Some points, one per row:
np.array([-0.39, -1.04, 0.47, -0.40, -0.95, 1.42, 0.32, 0.76, 0.89, 1.37, 0.52, -0.40, -1.45, -0.02, 0.31,
          -0.95, 0.93, -1.49, -1.64, -0.19, -0.12, 2.07, -1.14, -0.57])
np.array([-0.47, 0.25, -0.85, 0.30, -0.37, -1.66, 0.81, -0.61, -0.36, -0.19, -0.20, -0.59, 0.53, -0.14, -0.50,
          0.64, -0.10, 0.33, 0.74, -0.26, 0.38, -1.14, -0.23, 0.14])
np.array([-0.33, 0.83, -0.22, 0.43, 0.46, -1.64, 0.19, -0.64, -0.46, -0.59, -0.80, -0.15, 0.87, 0.24, -0.40,
          0.82, 0.17, 0.86, 1.13, 0.35, -0.33, -1.63, 0.21, 0.30])
np.array([-0.52, 1.26, -0.80, 1.06, 0.30, -2.42, 0.57, -0.98, -0.93, -0.58, -0.74, -0.55, 1.35, -0.16, -0.89,
          1.30, -0.06, 1.36, 1.77, 0.11, 0.39, -2.18, 0.30, 0.37])
np.array([-0.36, -0.28, -0.40, -0.09, 0.02, -0.51, 0.71, 0.04, 0.17, -0.07, -0.40, 0.03, -0.03, 0.25, -0.06,
          -0.20, -0.19, -0.60, 0.11, 0.01, 0.00, -0.19, -0.50, 0.30])
np.array([1.69, 1.71, 1.35, -0.69, 1.40, -0.54, -2.45, -0.77, -1.22, -1.37, 1.05, 0.02, 2.49, 0.01, 0.15,
          1.00, -1.72, 1.84, 2.11, 0.01, 0.29, -1.31, 1.51, 0.75])
np.array([1.40, 1.89, 1.01, -0.85, 1.58, 0.05, -2.59, -0.69, -0.73, -1.24, 0.98, 0.57, 1.94, -0.53, 0.00,
          1.01, -1.89, 1.57, 1.81, -0.26, 0.14, -1.32, 1.07, 0.67])
np.array([0.77, 0.62, 0.58, -0.10, 0.67, 0.23, -1.08, -0.90, -0.58, -0.27, 0.44, -0.42, 0.49, -0.04, -0.25,
          0.75, -0.12, 1.61, 0.51, -0.19, -0.30, -0.03, 0.81, -0.05])
np.array([1.42, -0.47, 0.64, -1.08, 0.18, 2.77, -1.01, 1.09, 0.58, 0.29, 1.33, 0.36, -0.61, -0.22, 1.02,
          -0.60, -1.15, -1.03, -1.07, -0.33, -0.06, 2.21, 0.09, -0.30])
np.array([0.55, 0.60, 0.05, -0.25, 0.49, -0.21, -0.40, -0.21, -0.34, -0.62, 0.14, -0.11, 0.99, -0.23, -0.16,
          0.45, -0.84, 0.51, 0.77, -0.37, 0.18, -0.54, 0.14, 0.36])
np.array([1.27, 1.06, 0.68, -0.44, 0.89, 0.82, -1.50, -0.42, -0.58, -0.67, 0.79, 0.18, 0.83, -0.29, 0.25,
          0.87, -0.92, 1.06, 0.59, -0.15, -0.26, -0.18, 0.82, 0.12])
np.array([-0.46, 0.97, -0.91, 0.77, 0.02, -2.08, 0.60, -1.12, -0.66, -0.49, -0.78, -0.41, 0.86, -0.24, -0.83,
          1.00, 0.14, 1.13, 1.41, 0.14, 0.28, -1.83, 0.18, 0.19])
np.array([-0.91, 0.53, -1.05, 1.30, -0.24, -2.50, 1.26, -1.29, -0.75, 0.07, -0.90, -0.91, 0.73, -0.26, -1.25,
          1.10, 0.22, 1.32, 1.49, -0.03, 0.22, -2.12, -0.03, 0.11])
np.array([1.36, -0.42, 1.48, -1.43, -0.08, 2.33, -1.61, 0.39, 0.41, 0.25, 1.94, 0.14, -0.29, -0.20, 0.93,
          -0.82, -1.16, -0.67, -0.54, -0.35, 0.27, 1.83, -0.01, -0.37])
np.array([-3.57, -0.66, -3.03, 2.69, -1.92, -3.79, 4.08, -1.57, 0.53, 1.63, -3.33, -0.80, -1.40, 0.29, -1.85,
          0.85, 2.86, -0.22, -0.08, 1.16, -0.48, -2.88, -1.35, -0.67])
np.array([-1.60, -1.84, -0.47, 0.45, -1.67, 0.13, 1.70, 0.93, 1.12, 1.65, -0.31, -0.08, -1.82, 0.23, 0.05,
          -1.47, 1.48, -2.09, -1.75, 0.49, 0.14, 1.37, -1.57, -0.92])
np.array([-0.65, -0.14, -0.07, -0.05, -0.37, -0.86, 0.15, -0.08, 0.13, 0.29, -0.16, -0.33, 0.13, 0.08, -0.20,
          -0.38, 0.04, -0.56, 0.37, 0.31, 0.28, -0.06, -0.54, -0.03])
np.array([-0.94, 0.76, -1.81, 1.02, 0.29, -1.66, 1.05, -0.88, 0.00, -0.57, -2.12, 0.34, 0.11, 0.16, -0.87,
          1.14, 0.76, 0.81, 0.68, 0.60, -0.62, -2.29, 0.35, 0.26])
np.array([-0.09, -0.57, 0.95, -0.49, 0.11, 0.84, -0.06, -0.30, -0.02, 0.67, 0.32, -0.57, -0.62, -0.07, -0.07,
          -0.24, 0.47, 0.11, -0.70, -0.30, -0.43, 1.11, -0.51, -0.07])
np.array([1.41, -1.22, 0.87, -1.61, -0.46, 3.84, -0.98, 1.92, 1.46, 1.13, 1.80, 0.33, -1.63, -0.26, 1.42,
          -1.32, -1.25, -2.50, -1.93, -0.44, 0.08, 3.55, -0.67, -0.95])
np.array([0.86, -0.25, 1.77, -1.71, 0.75, 1.52, -1.73, 1.15, 0.27, -0.46, 1.29, 0.82, 0.86, 0.45, 1.03,
          -1.39, -1.18, -0.81, -0.06, -0.21, 0.36, 1.38, -0.05, 0.59])
np.array([-4.10, -2.68, -3.53, 2.67, -3.64, -2.18, 4.69, 0.51, 2.12, 2.90, -2.89, 0.16, -3.06, 0.69, -0.48,
          -1.04, 3.15, -3.28, -1.80, 1.91, -0.27, -1.23, -2.22, -1.94])
np.array([1.71, 0.11, 1.65, -1.62, 0.50, 2.57, -2.32, 0.26, 0.04, -0.17, 2.24, 0.35, -0.03, -0.45, 0.81,
          -0.44, -1.66, -0.03, -0.43, -0.68, 0.23, 1.67, 0.50, -0.21])
np.array([0.04, 0.62, -0.41, 0.69, 0.00, -1.21, 0.42, -0.46, -0.70, -0.49, -0.19, -0.41, 0.93, -0.28, -0.56,
          0.44, -0.05, 0.93, 0.71, -0.41, 0.50, -1.11, 0.49, 0.50])
np.array([0.65, -0.43, 0.37, -0.87, 0.06, 1.05, -0.67, 0.63, 0.41, -0.15, 0.78, 0.31, -0.07, -0.16, 0.58,
          -0.37, -0.84, -0.58, -0.39, -0.18, 0.24, 0.83, -0.20, -0.26])
np.array([0.04, 1.99, -0.94, 1.00, 0.56, -2.87, 0.12, -1.71, -1.29, -1.10, -0.86, -0.43, 2.15, -0.28, -0.91,
          2.17, -0.45, 2.33, 2.55, 0.17, 0.33, -3.27, 0.92, 0.51])
np.array([-4.06, -1.60, -3.70, 3.04, -3.74, -3.29, 3.94, -0.30, 1.79, 2.16, -3.18, -0.14, -2.76, 0.76, -0.78,
          -0.11, 3.37, -2.45, -0.70, 2.22, -0.05, -2.14, -1.36, -2.17])
np.array([-0.11, -0.78, -0.51, 0.41, -0.75, 0.35, 0.11, 0.80, 0.24, 0.44, 0.74, 0.36, -0.14, 0.01, 0.08,
          -0.68, -0.33, -0.71, -0.57, -0.44, 0.62, 0.48, -0.24, -0.59])
np.array([-0.30, -1.06, -0.56, 0.43, -0.30, 0.68, 0.90, 1.49, 0.42, 0.18, 0.13, 0.39, -0.57, -0.04, 0.13,
          -1.38, 0.47, -1.01, -1.29, -0.63, 0.46, 1.06, -0.61, -0.05])
np.array([-0.99, 0.44, -0.78, 0.86, -0.07, -1.86, 0.78, -0.46, -0.39, -0.21, -0.88, -0.14, 0.47, -0.07, -0.48,
          0.50, 0.36, 0.59, 0.85, 0.34, 0.27, -1.71, 0.20, 0.22])
np.array([0.63, 1.88, -0.47, 0.47, 1.50, -2.00, -0.26, -2.45, -1.51, -1.17, -0.82, -0.68, 2.08, -0.38, -1.47,
          2.73, -0.56, 2.91, 2.42, -0.05, -0.42, -3.04, 1.05, 0.83])
np.array([0.84, -0.83, 1.27, -0.71, 0.24, 2.80, -1.17, 1.77, 0.48, 0.15, 1.52, 0.60, -0.76, -0.03, 0.87,
          -1.34, 0.06, -0.46, -1.82, -0.57, -0.05, 2.60, 0.23, -0.27])
np.array([-0.96, 0.62, -1.43, 0.99, 0.16, -1.78, 1.05, -0.83, -0.42, -0.25, -1.73, 0.36, 0.31, 0.24, -0.80,
          1.25, 0.55, 0.60, 0.67, 0.51, -0.19, -2.39, 0.31, 0.19])
np.array([0.04, -1.38, 1.01, -0.80, -0.39, 1.87, 0.44, 0.28, 0.65, 1.12, 0.43, -0.62, -1.65, 0.28, 0.45,
          -1.01, 1.03, -0.93, -1.97, -0.25, -0.51, 2.33, -0.76, -0.36])
np.array([-2.33, -0.47, -2.62, 2.26, -1.18, -3.07, 3.08, -1.36, 0.20, 1.11, -2.59, -0.63, -1.07, 0.41, -1.39,
          1.14, 2.07, -0.19, 0.32, 1.04, -0.48, -2.71, -0.86, -0.42])
np.array([0.19, 1.00, 0.10, -0.03, 1.09, -0.82, -0.14, -0.92, -0.43, -0.89, -0.77, -0.11, 0.65, 0.10, -0.44,
          1.05, -0.22, 1.03, 1.03, -0.01, -0.54, -1.18, 0.48, 0.71])
Then 12 other points, each followed by its number:
np.array([-0.34, 0.82, -0.47, 0.74, 0.31, -1.95, 0.29, -0.94, -1.00, -0.43, -0.41, -0.52, 1.13, -0.31, -1.02,
          0.91, -0.14, 1.25, 1.30, -0.45, 0.63, -1.57, -0.01, 0.37]) 0
np.array([0.98, 1.26, 1.72, -0.67, 0.90, -0.85, -2.36, -1.21, -1.22, -1.23, 1.18, 0.13, 2.14, 0.22, 0.03,
          0.64, -1.67, 1.31, 2.03, -0.04, 0.55, -1.28, 1.26, 0.65]) 1
np.array([1.77, 1.62, 1.09, -1.17, 1.27, 0.60, -2.71, -0.55, -0.83, -1.35, 1.15, 0.55, 1.86, -0.50, 0.31,
          0.82, -1.82, 1.49, 1.51, -0.45, 0.16, -0.64, 1.13, 0.23]) 2
np.array([-2.19, -1.03, -2.04, 1.95, -2.23, -1.35, 2.14, 0.12, 1.20, 1.63, -1.87, 0.09, -1.60, 0.50, -0.28,
          -0.30, 1.65, -1.86, -0.57, 1.48, -0.08, -0.96, -1.14, -1.73]) 3
np.array([-0.43, 0.25, -0.24, 0.59, 0.04, -1.76, 0.53, -0.12, -0.27, -0.45, -0.84, -0.04, 0.67, 0.23, -0.30,
          0.18, 0.43, 0.43, 0.71, 0.14, 0.21, -0.88, 0.02, 0.24]) 4
np.array([-2.61, 0.57, -3.39, 3.37, -1.32, -4.45, 3.56, -2.49, -0.42, 0.68, -3.28, -1.12, -0.18, -0.20, -2.16,
          2.51, 2.26, 1.57, 1.15, 0.97, -0.51, -4.27, 0.01, -0.69]) 5
np.array([-1.36, -0.45, -1.12, 0.88, -1.17, -1.46, 1.73, -0.28, 0.27, 0.62, -1.13, -0.26, -0.60, 0.22, -0.44,
          -0.02, 0.70, -0.67, 0.02, 0.51, 0.11, -1.07, -0.73, -0.35]) 6
np.array([-0.55, 1.15, -1.37, 0.99, 0.69, -2.27, 0.49, -1.21, -0.48, -0.79, -1.56, 0.15, 1.01, 0.14, -0.88,
          1.59, 0.27, 1.41, 1.57, 0.49, -0.48, -2.74, 0.45, 0.32]) 7
np.array([1.32, -0.67, 0.70, -1.16, 0.15, 2.89, -0.83, 1.27, 0.71, 0.36, 1.18, 0.36, -0.86, -0.16, 1.09,
          -0.98, -1.07, -1.40, -1.35, -0.40, -0.14, 2.57, -0.10, -0.29]) 8
np.array([-0.89, -0.52, -0.18, 0.30, -0.32, -0.15, 0.93, 0.08, 0.18, 0.46, -0.74, -0.01, -0.90, 0.14, -0.21,
          -0.32, 0.76, -0.76, -0.55, 0.35, -0.25, 0.05, -0.54, -0.03]) 9
np.array([1.59, 1.52, 0.05, -0.61, 1.73, -0.18, -1.24, -1.03, -1.09, -1.40, 0.19, -0.05, 1.85, -0.30, -0.51,
          1.54, -0.89, 2.29, 1.24, -0.70, -0.36, -1.15, 1.11, 0.77]) 10
np.array([-0.47, 0.64, -0.41, 0.76, 0.10, -2.02, 0.40, -0.35, -0.64, -0.39, -0.48, 0.03, 1.14, -0.02, -0.42,
          0.48, 0.01, 0.80, 1.30, 0.32, 0.39, -1.69, 0.15, 0.44]) 11
Which three of these numbered points are nearest to each point below by angle, seen from the average point of the first points? Their numbers follow each, nearest first.
np.array([-2.54, 0.53, -3.47, 3.19, -1.19, -4.10, 3.78, -2.38, -0.35, 0.86, -3.12, -1.23, -0.41, -0.27, -2.06,
          2.23, 2.11, 1.22, 1.00, 0.84, -0.33, -4.02, -0.33, -0.62]) > 5 6 7
np.array([-0.95, 0.28, -0.02, 0.35, -0.23, -1.43, 0.38, -0.17, -0.30, -0.70, -0.72, 0.03, 0.46, 0.11, -0.20,
          -0.33, 0.73, 0.24, 0.63, 0.22, 0.57, -0.55, 0.12, 0.40]) > 4 11 0
np.array([-1.94, 0.21, -3.35, 2.74, -1.26, -3.58, 2.86, -1.99, -0.13, 0.63, -2.53, -0.94, -0.20, -0.02, -1.67,
          1.97, 1.74, 1.07, 0.85, 0.53, -0.14, -3.43, -0.28, -0.72]) > 5 6 7
np.array([-0.17, 1.52, -1.03, 1.16, 0.25, -2.58, 0.49, -1.40, -1.23, -0.71, -0.76, -0.78, 1.60, -0.43, -1.03,
          1.42, 0.03, 2.02, 1.74, -0.25, 0.37, -2.31, 0.55, 0.43]) > 0 11 7
np.array([-0.39, 1.49, -0.90, 1.31, -0.30, -2.72, 0.66, -1.26, -0.92, -0.48, -0.75, -0.77, 1.33, -0.20, -1.13,
          1.47, 0.03, 1.42, 1.64, -0.18, 0.64, -2.55, -0.04, 0.21]) > 0 11 7
np.array([-0.59, 0.07, -0.54, -0.11, 0.10, -1.29, 0.85, 0.00, 0.23, -0.29, -0.99, 0.08, 0.25, 0.30, -0.07,
          0.00, -0.04, -0.75, 0.34, 0.21, 0.02, -0.73, -0.59, 0.77]) > 4 6 11
np.array([-0.42, 0.81, -0.95, 0.88, 0.46, -1.39, 0.53, -0.72, -0.35, -0.42, -1.18, 0.12, 0.54, 0.14, -0.69,
          1.20, 0.44, 0.81, 0.82, 0.24, -0.38, -1.90, 0.20, 0.14]) > 7 11 0
np.array([1.71, -0.56, 2.17, -1.97, 0.16, 3.51, -2.48, 1.51, 0.43, 0.24, 2.70, 0.45, -0.51, -0.29, 1.32,
          -1.57, -1.49, -1.17, -1.15, -0.76, 0.46, 3.35, -0.05, -0.35]) > 8 2 1
np.array([1.34, 1.15, 0.80, -0.62, 0.75, 0.40, -1.63, -0.12, -0.51, -0.79, 0.73, 0.16, 1.30, -0.17, 0.22,
          0.62, -1.30, 0.70, 1.08, -0.29, 0.27, -0.65, 0.73, 0.12]) > 2 1 10
np.array([0.46, 1.46, 1.10, -0.43, 0.54, -2.03, -1.95, -1.10, -0.89, -1.37, 0.78, 0.02, 2.30, 0.00, -0.16,
          0.63, -1.46, 1.47, 2.47, 0.12, 0.58, -1.72, 1.14, 0.88]) > 1 2 10
np.array([0.92, -1.28, -0.02, -0.52, -0.03, 3.01, -0.09, 1.87, 0.58, 0.58, 0.96, 0.42, -1.25, -0.05, 0.74,
          -0.95, 0.00, -0.72, -2.19, -0.61, -0.26, 2.82, -0.01, -0.29]) > 8 9 2
np.array([-0.94, -0.95, -0.03, -0.09, -0.45, 0.11, 0.81, 0.48, 0.58, 0.57, -0.61, 0.00, -1.15, 0.40, 0.11,
          -0.79, 1.11, -1.01, -1.06, 0.36, -0.41, 0.92, -0.55, 0.03]) > 9 3 8
np.array([-0.58, 1.07, -0.51, 0.78, 0.76, -2.54, 0.40, -0.77, -0.65, -0.70, -1.58, -0.17, 1.11, 0.32, -0.71,
          1.21, 0.45, 1.19, 1.56, 0.71, -0.37, -2.26, 0.33, 0.67]) > 7 11 4
np.array([0.75, 1.05, 1.05, -0.50, 0.92, -1.05, -1.87, -0.91, -1.02, -1.12, 0.93, 0.07, 2.04, 0.13, 0.17,
          0.65, -1.19, 1.39, 1.83, 0.26, 0.35, -1.30, 1.03, 0.55]) > 1 2 10
np.array([-2.40, -0.88, -2.23, 1.70, -1.29, -2.51, 3.31, -1.22, 0.45, 1.18, -2.45, -0.65, -1.36, 0.30, -1.18,
          0.69, 2.10, -0.51, -0.14, 0.84, -0.61, -1.74, -0.99, -0.52]) > 6 5 3
np.array([1.50, -0.52, 1.85, -1.69, 0.19, 3.00, -2.12, 1.01, 0.44, 0.51, 2.34, 0.40, -0.39, -0.33, 1.17,
          -1.25, -1.28, -0.73, -0.88, -0.68, 0.30, 2.62, 0.07, -0.57]) > 8 2 1
np.array([-0.32, 0.30, -0.05, 0.61, 0.26, -1.30, 0.27, -0.18, -0.38, -0.19, -0.48, -0.11, 0.87, 0.27, -0.20,
          0.31, 0.15, 0.36, 0.70, 0.24, 0.02, -0.99, 0.06, 0.19]) > 11 4 0
np.array([-2.14, 0.26, -2.72, 2.52, -1.25, -3.36, 2.94, -1.61, -0.15, 0.72, -2.59, -0.81, -0.36, -0.05, -1.44,
          1.50, 1.91, 0.57, 0.77, 0.76, -0.25, -3.18, -0.25, -0.46]) > 5 6 7
np.array([-1.90, -0.58, -1.90, 1.67, -0.91, -1.99, 2.67, -1.07, 0.12, 0.99, -2.03, -0.53, -1.33, 0.16, -1.35,
          0.50, 1.67, -0.46, -0.27, 0.40, -0.45, -1.83, -0.92, -0.22]) > 6 5 3
np.array([1.65, -1.28, 2.66, -2.45, -0.07, 4.27, -2.49, 1.70, 0.68, 0.40, 3.14, 0.43, -1.19, -0.18, 1.90,
          -2.13, -1.69, -1.93, -1.70, -0.77, 0.47, 4.36, -0.31, -0.55]) > 8 2 9
np.array([1.16, 1.47, 1.14, -0.44, 1.20, -0.89, -2.04, -0.82, -1.23, -1.43, 0.79, -0.12, 2.09, 0.07, 0.04,
          0.99, -1.44, 1.79, 1.97, -0.02, 0.32, -1.32, 1.33, 0.81]) > 1 2 10
np.array([2.28, 1.15, 1.73, -0.80, 1.41, 1.76, -2.74, -0.08, -1.03, -1.20, 2.00, 0.14, 1.52, -0.45, 0.35,
          0.51, -1.03, 2.11, 0.59, -0.80, 0.15, 0.80, 1.77, 0.19]) > 2 1 10
np.array([-1.37, -0.32, -0.09, 1.01, -0.73, -1.86, 0.94, -0.34, -0.27, 0.20, -0.60, -0.25, 0.07, 0.40, -0.35,
          -0.35, 0.82, -0.02, 0.62, 0.52, 0.22, -0.83, -0.27, 0.18]) > 6 4 5
np.array([-1.27, -1.06, -0.06, -0.26, -0.43, 0.08, 1.03, 0.28, 0.91, 0.73, -0.73, 0.28, -1.43, 0.50, -0.04,
          -0.86, 1.23, -1.38, -0.98, 0.64, -0.68, 0.55, -0.88, -0.24]) > 9 3 6
np.array([-0.37, 0.41, 0.35, 0.24, 0.22, -0.90, -0.52, 0.08, -0.17, -0.46, -0.24, 0.21, 0.76, 0.28, -0.01,
          0.02, 0.27, 0.48, 0.51, 0.43, 0.01, -0.74, 0.39, 0.15]) > 1 11 4
Now 12 new points, numbered from 0 again:
np.array([0.21, -0.85, 0.04, -0.68, -0.15, 1.08, 0.26, 1.05, 0.49, 0.43, 0.60, 0.03, -0.61, 0.04, 0.46,
          -1.10, -0.57, -1.28, -1.04, -0.65, 0.15, 1.38, -0.81, 0.11]) 0
np.array([-2.26, -0.20, -0.68, 1.33, -0.85, -2.61, 1.69, -0.48, -0.18, 0.60, -1.51, -0.37, -0.36, 0.29, -0.59,
          -0.26, 1.46, -0.08, 0.54, 0.89, 0.02, -1.37, -0.52, 0.04]) 1
np.array([-0.79, -1.77, -1.18, 0.91, -1.06, 0.96, 1.89, 1.88, 0.68, 0.88, -0.19, 0.45, -1.17, 0.04, 0.13,
          -1.82, 1.08, -1.65, -2.12, -0.60, 0.50, 1.76, -0.76, -0.29]) 2
np.array([2.12, 1.79, 0.73, -1.05, 1.48, 1.29, -2.06, -0.94, -0.68, -1.20, 0.72, 0.22, 1.09, -0.47, 0.19,
          1.52, -1.79, 1.47, 1.04, -0.55, -0.24, -0.35, 1.07, 0.38]) 3
np.array([0.37, -0.12, 0.67, -0.37, 0.39, 0.25, -0.35, 0.28, -0.10, -0.08, 0.68, -0.01, 0.34, -0.07, 0.27,
          -0.31, -0.36, 0.27, 0.05, -0.36, 0.05, 0.43, 0.02, 0.10]) 4
np.array([-0.68, -0.43, 0.06, 0.72, -0.47, -0.40, 0.57, -0.03, 0.13, 0.19, -0.80, -0.11, -0.69, 0.55, -0.07,
          0.04, 1.51, -0.12, -0.45, 0.59, -0.36, 0.18, 0.34, -0.37]) 5
np.array([-1.13, -0.27, -0.37, 1.25, -0.34, -1.15, 0.93, -0.91, -0.25, 0.13, -1.36, -0.51, -0.91, 0.67, -0.39,
          0.72, 1.76, 0.34, 0.13, 1.29, -0.74, -0.82, 0.85, -0.20]) 6
np.array([0.38, 2.01, -0.87, 1.25, 0.97, -3.44, 0.10, -1.76, -1.60, -1.26, -0.38, -0.82, 2.79, -0.52, -1.15,
          2.36, -0.94, 2.96, 2.97, -0.04, 0.23, -3.47, 1.01, 0.90]) 7
np.array([1.47, -0.45, 1.31, -1.47, 0.63, 2.99, -1.65, 1.17, 0.47, -0.18, 1.80, 0.28, -0.46, -0.25, 0.98,
          -0.91, -0.83, -0.40, -1.24, -0.73, -0.09, 2.76, 0.20, -0.11]) 8
np.array([0.26, 0.21, 0.46, -0.04, -0.15, 0.45, -0.51, 0.06, 0.03, 0.13, 0.29, 0.08, 0.09, 0.03, 0.29,
          -0.04, 0.12, -0.14, -0.03, 0.34, -0.04, 0.35, 0.24, -0.33]) 9
np.array([-2.21, 0.04, -2.26, 2.08, -1.09, -3.09, 2.58, -1.48, 0.09, 0.60, -2.28, -0.68, -0.75, 0.17, -1.28,
          1.23, 2.01, 0.55, 0.61, 0.92, -0.48, -2.57, -0.26, -0.42]) 10
np.array([0.22, -0.60, 0.17, -0.21, 0.00, 0.62, 0.22, 0.57, -0.26, -0.15, 0.96, -0.14, 0.21, -0.30, 0.19,
          -0.83, -0.06, 0.11, -0.59, -0.56, 0.47, 1.02, -0.26, 0.39]) 11
Which three of these numbered points are nearest to each point below by angle, seen from the average point of the first points? Their numbers follow each, nearest first.
np.array([-0.68, 0.28, -1.22, 0.92, 0.25, -1.71, 1.26, -0.75, -0.18, -0.21, -1.62, -0.10, 0.13, 0.30, -0.85,
          0.97, 0.69, 0.61, 0.65, 0.43, -0.43, -1.98, 0.08, 0.35]) > 10 1 6
np.array([0.13, 1.21, -0.59, 0.62, 0.12, -1.65, 0.31, -1.38, -0.56, -0.42, -0.79, -0.50, 0.91, -0.33, -0.56,
          1.26, -0.27, 1.24, 1.38, -0.01, 0.07, -1.72, 0.39, 0.16]) > 7 10 3
np.array([-0.34, -1.39, 0.32, -0.66, -0.45, 1.15, 0.55, 1.34, 0.99, 0.62, 0.51, 0.25, -0.99, 0.25, 0.57,
          -1.50, 0.08, -1.89, -1.39, -0.16, 0.16, 1.71, -0.99, -0.17]) > 0 2 11
np.array([0.04, -0.14, -0.47, 0.24, -0.40, -0.15, -0.51, 0.26, 0.00, 0.10, 0.64, 0.24, 0.16, -0.18, 0.12,
          -0.29, -0.35, -0.09, 0.30, -0.40, 0.62, -0.23, -0.09, -0.26]) > 11 4 8
np.array([-2.36, 0.98, -2.99, 2.37, -0.39, -4.12, 2.72, -2.02, -0.08, -0.39, -3.62, 0.05, -0.06, 0.25, -1.77,
          2.14, 1.95, 0.91, 1.35, 0.77, -0.67, -4.49, -0.31, 0.27]) > 10 1 6
np.array([-1.18, -1.09, -0.23, 0.99, -0.87, -0.08, 1.27, 0.33, 0.28, 0.97, -1.08, -0.14, -1.41, 0.98, 0.09,
          -0.35, 2.28, -0.66, -1.19, 1.16, -0.83, 0.44, 0.21, -0.36]) > 5 2 6
np.array([0.61, 0.18, 0.71, -0.19, 0.51, 0.34, -0.67, 0.37, -0.43, -0.31, 0.62, 0.04, 0.71, -0.11, 0.00,
          -0.17, -0.53, 0.51, 0.29, -0.26, 0.23, 0.20, 0.12, 0.50]) > 4 3 8
np.array([-0.99, -1.63, -1.32, 0.98, -1.20, 0.32, 2.08, 1.53, 0.57, 0.99, -0.29, 0.13, -1.29, -0.18, -0.22,
          -1.46, 0.83, -1.70, -1.76, -0.52, 0.45, 1.15, -1.11, -0.40]) > 2 0 5
np.array([-0.25, -0.63, 0.21, 0.41, -0.24, 0.47, 0.21, 0.08, 0.26, 0.47, -0.25, -0.15, -0.83, 0.60, 0.24,
          0.00, 1.18, -0.23, -0.63, 0.73, -0.54, 0.72, 0.48, -0.52]) > 5 2 9
np.array([0.88, -0.06, 0.90, -0.57, -0.18, 1.92, -1.47, 0.41, 0.51, 0.33, 0.67, 0.36, -0.59, -0.04, 0.77,
          -0.27, -0.25, -0.64, -0.26, 0.36, -0.10, 1.45, 0.40, -0.69]) > 9 8 4
np.array([1.88, 1.65, 1.31, -1.08, 0.82, -0.12, -2.50, -0.69, -0.74, -1.39, 0.75, 0.21, 2.01, 0.13, 0.28,
          1.00, -1.88, 1.10, 1.96, -0.20, 0.24, -1.12, 0.91, 0.38]) > 3 7 4
np.array([-0.16, -1.03, -0.18, -0.67, -0.58, 1.20, 0.54, 0.99, 0.99, 0.73, -0.08, 0.47, -1.31, 0.18, 0.42,
          -0.96, -0.27, -1.89, -1.10, 0.06, -0.15, 1.15, -1.06, -0.37]) > 0 2 8
np.array([1.30, -0.58, 1.23, -1.30, 0.37, 2.69, -1.30, 0.97, 0.26, 0.11, 1.55, 0.32, -0.47, -0.09, 0.86,
          -1.02, -0.60, -0.47, -1.39, -0.62, 0.02, 2.46, 0.22, -0.15]) > 8 9 4
np.array([0.18, 0.08, 0.32, -0.09, 0.16, -0.16, -0.21, 0.01, -0.50, -0.40, 0.50, -0.28, 0.45, -0.18, -0.17,
          -0.15, -0.21, 0.61, 0.23, -0.58, 0.46, 0.07, 0.10, 0.35]) > 4 11 3
np.array([1.06, 1.10, 1.07, -0.63, 0.84, -0.35, -1.69, -0.77, -0.96, -1.14, 0.93, 0.18, 1.56, -0.18, 0.25,
          0.59, -1.51, 1.18, 1.58, 0.09, 0.35, -0.92, 1.26, 0.58]) > 3 7 4
np.array([0.42, 1.87, -0.60, 0.64, 0.67, -2.29, -0.45, -1.37, -1.19, -1.28, -0.57, -0.45, 2.24, -0.30, -0.77,
          1.69, -0.63, 2.21, 2.15, -0.01, 0.21, -2.68, 0.99, 0.65]) > 7 3 10
np.array([-0.51, -0.46, 0.39, 0.52, -0.06, 0.08, -0.10, 0.19, 0.10, 0.19, -0.37, -0.04, -0.65, 0.58, 0.19,
          -0.08, 1.24, -0.02, -0.33, 0.81, -0.55, 0.46, 0.78, -0.22]) > 5 9 6
np.array([0.03, 0.33, -0.38, 0.32, 0.15, -1.32, 0.31, -0.44, -0.75, -0.40, 0.08, -0.36, 1.05, -0.52, -0.49,
          0.44, -0.44, 0.92, 1.09, -0.26, 0.32, -1.08, 0.12, 0.35]) > 7 3 10
np.array([-0.34, -0.73, 0.43, 0.54, -0.46, 0.72, 0.45, 0.53, 0.12, 0.50, -0.33, -0.14, -0.90, 0.65, 0.40,
          -0.61, 1.40, -0.48, -1.34, 0.66, -0.38, 0.91, 0.31, -0.27]) > 5 2 0
np.array([0.10, -1.38, 1.03, -0.89, -0.58, 2.00, 0.09, 0.77, 0.78, 1.16, 0.92, -0.31, -1.53, -0.11, 0.45,
          -1.43, 0.61, -1.30, -1.88, -0.30, -0.19, 2.96, -0.85, -0.37]) > 0 8 11
np.array([0.65, 0.12, 0.92, -0.81, -0.14, 1.58, -1.33, 0.43, 0.51, 0.31, 0.63, 0.34, -0.44, 0.06, 0.72,
          -0.07, -0.07, -0.42, -0.45, 0.42, -0.26, 1.04, 0.28, -0.63]) > 9 8 4
np.array([-0.72, -1.19, -1.77, 1.11, -0.75, 0.20, 2.37, 1.70, 0.48, 0.47, -0.82, 0.11, -1.01, -0.21, -0.12,
          -1.12, 0.94, -1.21, -1.81, -0.86, 0.43, 1.17, -1.10, -0.11]) > 2 0 5
np.array([-0.74, -1.36, -1.44, 0.52, -0.77, 1.04, 1.60, 1.46, 0.87, 0.63, -0.49, 0.51, -1.52, -0.02, 0.19,
          -1.10, 0.74, -1.39, -2.06, -0.61, -0.01, 1.33, -1.01, -0.46]) > 2 0 5
np.array([-0.29, 0.18, 0.10, 0.49, 0.09, -0.25, -0.09, -0.59, -0.24, -0.10, -0.37, 0.00, -0.06, 0.39, -0.08,
          0.47, 0.99, 0.85, 0.00, 0.75, -0.46, -0.51, 0.92, -0.13]) > 6 5 7
np.array([1.82, 1.98, 1.68, -0.90, 2.16, 0.23, -2.60, -1.17, -1.11, -1.72, 0.12, 0.07, 1.73, 0.31, 0.27,
          1.82, -0.57, 2.44, 1.71, 0.50, -0.95, -0.95, 2.19, 0.92]) > 3 7 4
